[[132 127 126 120 128 128 128 121 130 126]
 [128 127 136 124 126 126 126 130 134 120]
 [135 128 132 124 128 128 128 119 129 124]
 [131 129 129 134 129 129 129 125 120 134]
 [127 130 132 135 129 129 128 130 127 126]
 [139 128 139 121 127 128 127 116 132 118]
 [141 124 143 105 123 124 123 116 136 116]
 [137 133 123 139 134 133 134 112 125 126]]
:
[[128 127 136 124 126 126 126 130 134 120]
 [131 129 129 134 129 129 129 125 120 134]
 [139 128 139 121 127 128 127 116 132 118]
 [137 133 123 139 134 133 134 112 125 126]]

[[150 109 126]
 [101 138 139]
 [129 148 154]
 [107 155 108]
 [106 114 145]
 [143 108 118]
 [111 143 143]
 [106 123 138]]
:
[[101 138 139]
 [107 155 108]
 [143 108 118]
 [106 123 138]]

[[122 129 123 138 126 111]
 [119 120 128 146 124 115]
 [118 127 124 145 129 102]
 [134 119 119 134 134 132]]
:
[[119 120 128 146 124 115]
 [134 119 119 134 134 132]]

[[128 132 125 128 120 115 147]
 [153 115 133 135 124 111 147]
 [128 114 128 134 128 128 147]
 [143 111 138 123 135 128 147]
 [128 133 128 129 128 115 147]
 [151 112 140 128 137 130 147]
 [128 131 117 128 123 128 147]
 [120 134 116 136 122 117 147]
 [144 106 135 128 136 128 147]]
:
[[153 115 133 135 124 111 147]
 [143 111 138 123 135 128 147]
 [151 112 140 128 137 130 147]
 [120 134 116 136 122 117 147]]

[[140 117 120 143 152 102 129 110 133 122 134 144]
 [136 137 118 152 125 109 156 118 126 120 132 125]
 [107 157 133 151 116 155 152 144 107 126 130 122]
 [111 129 137 137 154 148 112 135 116 130 132 149]]
:
[[136 137 118 152 125 109 156 118 126 120 132 125]
 [111 129 137 137 154 148 112 135 116 130 132 149]]

[[124 113 126 123 130 117 121 141 124]
 [134 115 136 137 137 139 121 134 117]
 [126 134 123 125 120 121 130 121 134]
 [121 115 124 124 126 121 121 142 129]
 [118 132 121 129 121 140 128 118 128]
 [133 110 134 132 137 128 119 143 116]
 [107 119 111 119 120 116 120 121 144]
 [134 110 134 135 142 130 119 134 114]
 [124 131 122 125 124 119 129 119 129]]
:
[[134 115 136 137 137 139 121 134 117]
 [121 115 124 124 126 121 121 142 129]
 [133 110 134 132 137 128 119 143 116]
 [134 110 134 135 142 130 119 134 114]]

[[126 124 127 137 126 132]
 [126 124 127 137 126 132]
 [103 121 125 114 115 124]
 [121 133 127 123 138 114]
 [ 99 120 126 111 110 121]
 [119 123 124 134 140 117]
 [116 125 121 123 151 112]
 [131 123 105 150 110 104]]
:
[[126 124 127 137 126 132]
 [121 133 127 123 138 114]
 [119 123 124 134 140 117]
 [131 123 105 150 110 104]]
---
[[105 130 128]
 [123 110 105]
 [111 127 123]
 [122 126 123]
 [132 131 128]]
:
[[123 110 105]
 [111 127 123]]

[[131 125 138 131 141]
 [116 131 132 129 130]
 [110 119 123 122 127]
 [137 145 136 118 119]
 [105 134 136 125 135]]
:
[[116 131 132]
 [110 119 123]]

[[145 121 115 107]
 [147 100 138 127]
 [152 122 153 147]
 [139 130 117 144]]
:
[[147 100 138]
 [152 122 153]]

[[129 129 131 150 145]
 [129 128 128 142 133]
 [129 129 130 138 137]]
:
[[129 128 128]
 [129 129 130]]

[[134 124 118 128]
 [111 132 146 144]
 [146 104 120 137]]
:
[[111 132 146]
 [146 104 120]]

[[147 123 137]
 [138 104 121]
 [114 133 130]
 [142 152 111]
 [133 127 138]]
:
[[138 104 121]
 [114 133 130]]

[[151 136 126 140 134]
 [139 139 131 135 127]
 [158 141 132 127 127]
 [131 133 128 137 130]]
:
[[139 139 131]
 [158 141 132]]

[[117 141 111 116]
 [136 121 113 132]
 [138 119 114 134]
 [133 121 149 136]
 [143 114 116 139]]
:
[[136 121 113]
 [138 119 114]]

[[152 112 127 139]
 [106 133 133 129]
 [136 104 113 139]]
:
[[106 133 133]
 [136 104 113]]
---
[[131 128 130 128 124]
 [133 128 125 129 129]
 [134 125 129 128 132]
 [127 132 129 128 128]
 [106 132 136 126 124]
 [130 132 121 130 122]
 [135 124 121 129 125]
 [125 131 132 128 120]
 [132 123 126 128 136]
 [126 128 133 127 132]
 [128 128 121 129 132]
 [129 120 130 127 127]]
:
[[129 128 126 132 125 135 130 106 127 134 133 131]
 [120 128 128 123 131 124 132 132 132 125 128 128]
 [130 121 133 126 132 121 121 136 129 129 125 130]
 [127 129 127 128 128 129 130 126 128 128 129 128]
 [127 132 132 136 120 125 122 124 128 132 129 124]]

[[116 135 131 124]
 [138 154 115 102]
 [108 119 134 120]
 [130 109 131 133]
 [115 125 113 126]
 [148 129 138 135]
 [135 139 125 131]
 [130 132 148 118]
 [153 118 114 138]]
:
[[153 130 135 148 115 130 108 138 116]
 [118 132 139 129 125 109 119 154 135]
 [114 148 125 138 113 131 134 115 131]
 [138 118 131 135 126 133 120 102 124]]

[[137 140 119 148 127 127 148 144 130]
 [137 131 122 121 126 136 121 116 135]
 [123 101 130 137 132 131 137 123 142]
 [129 124 118 121 120 130 121 130 139]
 [121 101 126 107 113 111 107 108 135]]
:
[[121 129 123 137 137]
 [101 124 101 131 140]
 [126 118 130 122 119]
 [107 121 137 121 148]
 [113 120 132 126 127]
 [111 130 131 136 127]
 [107 121 137 121 148]
 [108 130 123 116 144]
 [135 139 142 135 130]]

[[123 144 154 120 146 134 131 138 152 120]
 [128 145 153 119 144 134 130 135 151 119]
 [118 143 155 120 149 135 132 140 150 121]
 [131 102 102 146 117 122 126 124  98 149]
 [123 103 101 145 117 123 127 125  99 148]
 [132 126 129 135 131 124 127 124 143 125]
 [115 130 153 133 149 135 132 140 138 144]
 [122 144 155 120 147 134 131 138 151 120]]
:
[[122 115 132 123 131 118 128 123]
 [144 130 126 103 102 143 145 144]
 [155 153 129 101 102 155 153 154]
 [120 133 135 145 146 120 119 120]
 [147 149 131 117 117 149 144 146]
 [134 135 124 123 122 135 134 134]
 [131 132 127 127 126 132 130 131]
 [138 140 124 125 124 140 135 138]
 [151 138 143  99  98 150 151 152]
 [120 144 125 148 149 121 119 120]]

[[127 134 132 129 128]
 [127 140 137 128 142]
 [127 138 135 130 130]
 [126 134 133 132 108]
 [127 134 132 129 128]
 [130 111 116 125 125]
 [127 134 133 129 129]
 [128 126 127 129 116]
 [129 118 121 126 128]
 [127 126 126 153 116]]
:
[[127 129 128 127 130 127 126 127 127 127]
 [126 118 126 134 111 134 134 138 140 134]
 [126 121 127 133 116 132 133 135 137 132]
 [153 126 129 129 125 129 132 130 128 129]
 [116 128 116 129 125 128 108 130 142 128]]

[[102 153 153 120 136 135 135 139 140 114 120]
 [111 145 145 126 130 130 130 113 110 145 141]
 [110 144 144 118 138 137 137 128 130 127 129]]
:
[[110 111 102]
 [144 145 153]
 [144 145 153]
 [118 126 120]
 [138 130 136]
 [137 130 135]
 [137 130 135]
 [128 113 139]
 [130 110 140]
 [127 145 114]
 [129 141 120]]
---
[[133 148 141 128 118]
 [128 112 137 140 135]
 [131 102 136 130 132]
 [136 117 133 138 125]
 [141 102 145 133 137]]
:
[118 140 136 117 141]

[[133 121 138 131]
 [137 119 149 156]
 [124 108 144 125]
 [157 104 119 123]]
:
[131 149 108 157]

[[116 143 148]
 [120 135 109]
 [105 151 109]]
:
[148 135 105]

[[136 102]
 [108  99]
 [117 142]
 [153 140]]
:
[102 108]

[[123 106 129 116 144]
 [126 125 125 131 124]]
:
[144 131]

[[125 131 130 130 131]
 [126 124 127 129 136]
 [127 123 128 123 124]
 [118 116 128 135 150]
 [128 122 126 125 132]]
:
[131 129 128 116 128]

[[134 124]
 [129 152]
 [124 130]
 [118 134]]
:
[124 129]

[[141 126]
 [111 144]
 [119 139]
 [105 142]
 [135 122]]
:
[126 111]

[[132 128 105 132 132]
 [131 109  99 113 112]
 [127 130  99 132 132]
 [141 138 109 112 112]]
:
[132 113  99 138]
